Rotation paths and how fast each direction turns (degrees a step):
Each turn is a multiple of 5 degrees from 10 to 175, or 0.
Each row of a path follows its step; steps can be skipped.
Rotation 1:
step 2: [  7 -10  -4  -3   0  10   1  -7  13   6  11  -7   4  -2  21 -11  22  -6
   6   7   5  -9   5 -21 -17  15   7   9 -12   7   6   2  11  -1  -4 -12
 -23   7  16 -24  19  -8   4   4   1 -21  -3  -6 -18  -6 -20  10   3  13
  -6 -12  -4   0  15  -6  -3  -5  -2  -6  -4  -3  20   4   6  12  -5   5
  -7]
step 3: [  4  18 -16  16  -8   1   0 -10  -5   0 -12   0  15   2   4  18   8  -6
   9   7   8  -4   1   9   9  -2   6   0   7 -23   7 -13  13   9   0  13
  17 -11 -23  -6 -22  -2  -3  -4  -3  -3  11   2  -9   6  15  -6   8  -1
  14  -6   4  12   6  19  16   4  -2 -18  -9  19  -8   2   8   7  11 -17
 -12]
step 5: [ -5  -2  -3  -1   8   6  -8 -10 -13  -4  18  16  -5   1  -2 -11 -13   5
   5  -3 -13 -10  -5  -6 -19   6  10   1   8  -6   1  17  24  -4 -12   6
  -7 -11  -9  17  11   0  -4 -15 -12 -13  18   2   3  -1 -17  12  -9  10
  25 -12  -7  23  11  -8   2  -8  -8   8  -9   5  -1  -7  10  -7 -16   5
 -17]
step 6: [ 10  14  -1  -7   9  -9  14   4  21   0   3 -12  -7  -3   1   8   7 -28
   9  -2  -1  -4   0   7   5  -6 -13 -20   5 -27  -6  -4  22   4  28 -13
 -10 -10   8 -12  -4   8 -11   8  -2  -8  -2   3 -16  -9  14  -1   0  -5
 -11  -4   1 -15 -11  -6   8  -3   4  -1 -18 -14 -14   3   7 -12  11  -8
   4]
step 7: [ 27 -14   8  14  -5  -9   8  -7 -10   5   7  21  15   1  -8   6  25  -5
   9  -9  11 -22   2  -3  12  -6  -2   7  -3   6  11  -5 -12  11 -18   5
  -4   7   7   8   7   2   8   6   3   3   3   3  -5   7  -9   6  -3   8
  -8 -15  11  21  22   2 -17   0  -8  -8  18 -12  17  -3  -7 -10  12  -2
  -9]
step 8: [-11  20 -20  -7  12  -3 -12   3 -11   7   1  -7   0  -4  17  -8   9   1
  -6  13   9  21  -3  17   6   3 -20  -5   6  -3  -2  -8  19   2  -1  -7
  -7 -13 -10 -14   8   6  17  -1  23  -8  14   9  14  14   5  -1   4  -4
  28   7 -14  11  -1  -1  -1   0 -15   1  -2  13   4  -7   5  -4  -2  13
  -8]
step 9: [ -2 -10  13   5  13  10   8 -10   1  -6   0 -14   7 -12  -9  20  -5 -16
  24 -13   8  -4  11  -7   2   7   2 -22  -7 -10  -9   8  14 -12 -21  -5
  14  -6  -1  10  -7   3  10   7   1   1   2 -10  -3 -13  -2  14  -3   0
   0   5  16 -22   7 -13 -18  14   4  11  -1  -2  -4  22  -6  10 -16 -12
   0]
step 13: [ -5   9   7   3  21  12  -1  14  10  10   1   5  -9  12  -2 -13 -13   1
   1 -11 -18  -9  10 -12  -1   9 -14  -8  -7  -8   4 -18  10  11   4  -2
   4  -6  -8 -16   6   7   9   3 -22  -7   3 -17  10  -5  -4  -5  -4  -6
  20  -6  -4   6  19   4   2   7 -27   7   0   7  29   5  11  -7  -1   1
 -10]
step 14: [ -3   0 -18   5  -2  -2   0 -29 -11  -4  18 -12 -13 -20   0  20   1 -23
   4   5   4  -9   9  -5   9 -14 -17  -7  20  -3 -18   2  -3  -3  -8  16
   1  -5   7   2  -9  -1   8   5   1 -16 -11   7  -4 -20  17 -10  -5   3
   3  -3  -4  -8   0  -9  -1   6  15 -12   2   0  -3  -7  -3  -4  18  -7
  21]
step 16: [-17   9 -12 -11  -6   4   5  -5   5  14  -1   8 -11   1   0  -8  -1  -5
  -1  -1  -5  -9   4  -4  -4  -1   1  -5 -20 -19 -32 -11  11 -18  -3   7
   6 -18   1  -7  -1   2   8   2  11  -2   2  -2   9  19  33   3   7  12
  -4  -4   7  21   6  -3  12   3 -11   0  -3   2  -3 -13 -10   3 -23  13
 -15]
step 18: [-11  12  -9  -7  12  -5  -1 -17  -3  -1   9   9 -21  10  -5   3  11   9
   5   0  -8 -30   2  -1   2 -14   2  10  -9  -5   9  -8  -5 -11  -3  -7
   4  -4   6  -2  14   1   6   5  -5  -9 -17  10 -14  -6 -20   1  11 -15
   4   8 -11  11   1  17   4  -6   6  -1  22  17  11   8  21   2   6   4
 -25]
[-3 -4  5  4 -1  4  0 -1 -1  0  0 -1 -2  0  2 -3  0  1  1 -2  0  2  0 -4
  3  3  1 -1 -4  0  3  6  0  2 -4  2 -5 -1 -1  1 -1  0  0 -3  1  1  1  8
 -2 -2 -2 -1  2  0  0  0 -1  0  3 -3 -2  0  3 -5 -1 -4  1 -5 -5  1  2 -3
  0]  145
[-1  0 -1 -5 -4 -2 -1  4 -2 -4 -4  1 -1 -1  1  3  5  1 -3  0  3 -1  2  6
 -2  1 -2  3 -3  5  2 -1  1  1 -2  2  5  0 -3 -1  0 -1  4 -3 -1  1 -2  5
 -2 -2  2 -2 -1  0  1 -2  5 -1  1  0  0 -3 -1  0  4 -1 -4 -2  0 -5  2  0
 -3]  95
[-2  4  3 -3  1 -2  4  0  0  1  0  3  1  4  1 -4  0 -1 -3  2 -3  2 -1 -4
  2 -1  1 -2 -3 -1  3 -5  2  5  3  0  5 -4 -6  2  2  1 -1 -2  5 -1  2  1
  0 -1 -4 -3 -3  1  1  4 -4  1  1  0  3  2  3  0  3  4 -2  1  1 -1  1 -1
 -2]  145
[ 4  1 -4 -4 -3  0 -2 -2  0 -2  5 -6 -4  4  2 -3  1  0 -1  1  3  1  1  1
  2  6 -4  1 -1  0 -2 -1  1 -2  1  0 -1 -1 -2 -3  5 -1 -8  1 -1  5 -1  0
 -2  1  1 -3  1 -3 -2 -1 -3  0  0 -2 -4  2  2  1  0  0  0  2 -3  0 -1  2
  0]  175
Rotation 2:
step 0: [ 22  27  -7   0  12 -11  17   1   3  13  15 -22   9  -3  16   6  14 -13
  -2  14  -6  -2   5  -5  10  -6 -12  -6   8  -4  -9   1 -10  13  -5 -14
  -5   3 -12 -14   4   7   0  23   3  -5 -32  -2   6  -7  -1  15  14   8
  -8 -13  -4  -4   1 -11  21 -20  15   4  -4 -10 -17   1  -6 -15  17  11
  -4]
step 1: [ -4   7  11 -11   2  10  -6  -3 -16  26 -10  19   4  -4  15  11 -15 -15
  16   0   3  -9 -29  -6   2  16   4  11   2 -13   6  15  15 -22  17   8
  -1  -3   1   7 -13 -22   5  -1   8 -12  18  -4  -9  -5  -8  -2   3   7
 -20   2  15   1  -7  -5 -24  -7  -4   8  -7  -2   3  16  -3  10  20  -9
  13]
step 2: [ -7   3 -12  -6   1  -6  -5   0 -20 -19   0  -1   8 -16 -17 -19   3   9
   8   7  -6  17  29 -14  15   2   2  -1 -25 -16 -21  13  -5  12  -9  -6
  -6   9 -25  20  -5 -11  -5  -5 -17 -10 -12  -2  17  -7   0  -2   2   5
   0  19 -10  17   2  13  -1  16  -2  -4 -11 -20  -7  -8  12   5  -7  -6
  -5]
step 4: [ 11 -29  10  -8   4  -6  11   3  14   5  -5  -8  -6  -6 -27  13  -4   7
  -4  -1  18   7  -7   3 -17   6 -20  23  -3  -6   7  12  -5  -5  13   0
   2   8  -3  11 -16   3 -32  -8  10 -11  10  -7  -3   7  14  -4  15  12
  -4   3   4   2   9  19 -19  -9 -24  -9   5   1   4  -6  15 -18  14  -6
   3]
step 5: [ -2  -6   5  -9  -1  -3  31 -13   4 -27  12  -5 -14  16  11  -2  23 -19
  10  -8  -3   7  10   2   8  -3  26  10  22  -4   0  -9  17   3  -6 -13
 -12  21   2 -17   0  -8  13   9 -16   9  -5   9  24  -3   5   3  -8   5
  -3  18  -9   7  -2   0   5   1   7 -16 -13 -10 -15   7   7  -9  -4  -5
  -9]
step 9: [  5 -24  -2   3  -2  -2  12   7 -11  -1   3  -6   6   5  -9   4 -13  12
  10  -2 -15  21 -10 -21   0  -8   5   5 -10  -7 -18  -7  -9  -6   1   7
  22  -4  20   1 -10 -14 -10  19  20   5  16  -9   9  -4  -1 -13  33   4
   5 -13  10   0  -8   1  13  -9 -16  13  18  -6   1  -3   2  29   6   7
   8]
step 10: [-10  -4 -11  -9 -28  18 -10  -8  14 -23  -8  10 -13 -20  14  -7  -9  15
 -12 -14 -12   4   0  10  11 -11  -4  -6  -1  10   6   2  -4  -9  12 -16
  -7  25  -4   0   3  -6  12  -5 -15  19   8  18 -11 -11  -5 -20  -9  -8
   4   2   7  15   3   6  -7  -1   8   0  -7  -4  -9  15  -1   0 -20 -25
 -11]
step 11: [ 10 -10   6  15  -4  -7   0  19   6  -4   4  -2  10 -23  -6  -7  19  15
 -15  -3  11  -3  -2   8 -11 -13   3   6  -8  11 -19  -4 -11   7   3  14
 -19 -45  20  -7  -3  28  -2   3   1  -7   6  -3 -13   5  -5   7  -3  -6
 -12  21 -21  -2   0   2  13   6  -5 -14   8   5  -3 -10 -16   4  -4   7
   0]
step 13: [ 12   3   9   0  -1 -20 -14  -3 -17   8  -1 -11  -9  -6   8 -11  17   1
 -11  -5   3 -10  -7  19  -1 -13  -3  -7  20  -2 -17  16   2  18  12   5
 -14  17  15 -15  11 -21  -2  10 -17  12 -10  -3  -8  14 -19  -6  -9   3
  10  -7  19  26   7  10 -20   6  15 -13 -13  14  -2  -1   1   0   5   1
  12]
step 17: [ -8   1   3  -9  13  14   7  16   6  -8  -7   9   4 -10  -4  11 -13   4
   7  -2  -5 -20  11 -14  10 -17   4  -8   6  -6   2  -9  22 -16  -1   5
  11  -8 -21   1 -34 -11  10 -11  15  14   6 -29  -2   5  -7   5   5  14
 -17   3  11  -6  -3  11  -4   3   0  10 -12 -21 -15  17  17   0  13 -10
   3]
step 18: [  6  17   7  -4   1 -10 -14   7   6 -10  -7  -9  -4  -4   5  -9   7   1
   2   1   3   2  -2  -5   0  13  -1 -22  -6 -15 -23  19 -27  13  10 -21
 -24   6  -3  -9   3  -9  12  16  -7 -30 -18   4   6 -26  -6   6  12  -9
 -11 -12  -8  26  -8  -8   5  -9   7   1  -4 -18  -8   4  -3   3   0  -2
 -14]
[-2  4  0 -1 -1  0  3 -1  1  3 -4  6 -1  4  1 -3 -3 -5  6 -3 -2 -3 -2 -1
 -2 -4 -1 -1  0  2  2 -3  0 -3 -1 -3 -2  4  3  4 -2  4  4  0 -2  3  1  0
 -4 -1 -2  0 -1  0 -1  1  3 -4 -1 -2 -1  1 -2 -1  0 -2  2 -1  0 -4 -2 -5
  3]  160
[ 0 -3  4  2  2  1  0  0  2  0  2 -2  1  5  4 -1  1  1  3  4  3 -5  2  7
 -2 -2 -2  1  3 -1 -1  1 -2  0 -2  2  1  6  1  0  0 -1 -1  3 -1 -1  5  1
  1  1  2  2 -2  3  4  2 -2 -1 -5 -1 -3  5  1  1  1  4 -2 -1  5 -3 -3  4
 -1]  45
[ 4 -1 -1 -2 -1  4 -2  0  0  0  3 -3 -2  0 -2  2  5 -5  2 -3  3  5  2  2
 -4 -1 -2 -3  0  1  0 -2  2  4  2  6 -1  3  0  3 -1  2 -3  1  0 -1  1 -1
 -3  2  1 -3  0  2 -4  0  4 -6 -2 -4  1 -5  3  2 -1  1 -3 -1  1 -3  3  0
  1]  90
[ 2  1  0  4  1  0  2  4  2  1 -2  6  4  0 -1  2 -2 -2 -2 -1 -1  0  5 -1
 -4 -1 -2  0 -1  1  4  1 -2  6 -1  3  3  3  0 -1  0  4 -2 -2  2  2 -1  1
 -1  2 -2  1 -4  2  1  0 -3  0  2  6 -1 -3  3 -1 -2 -2  6 -2 -1  0  2  6
 -3]  85
[ 0 -1 -1  0 -4 -1  0  3  1  1 -5 -5  3  0 -2 -3  0  3  3  2  4  0 -2  0
 -1  2  0 -6 -6  2 -1 -4  4 -5  1 -3  0 -1 -4  3  3  0  1  2 -2  0  0  3
 -5  3  3 -1 -4 -1  1  2 -6  1 -1  0  0 -2  3  1  1 -1  1  0 -2 -3 -2  3
 -2]  90
[ 0  2 -2 -4  5  1  2  2 -2 -1 -3  1  4 -2  1 -1  1 -4 -2 -1  1 -1  0 -4
  7  0 -3  0 -3 -1  4  1  2  0 -2  3 -2  1  1 -2  2 -3  2  3  2  3  0  0
  0  1 -2  3  2 -2  9  0  0 -4 -3 -3 -2 -3 -1  4  4  2 -3 -1  0 -1  2  0
 -3]  45
[-2  2  0 -1 -1  1  3  1  1  0 -1 -2  5 -5  1  0  1 -2 -2 -2  3 -2 -3  2
 -2  0  5 -4  3  2  1  4  2  2 -3  2 -3 -2  2  0 -1  1  3  4  3 -2 -2  1
  1 -2  0  6  0  0 -5 -5  0  1  0 -2 -3  0  2 -6  0 -3  0  3  5 -5  0  3
  2]  60
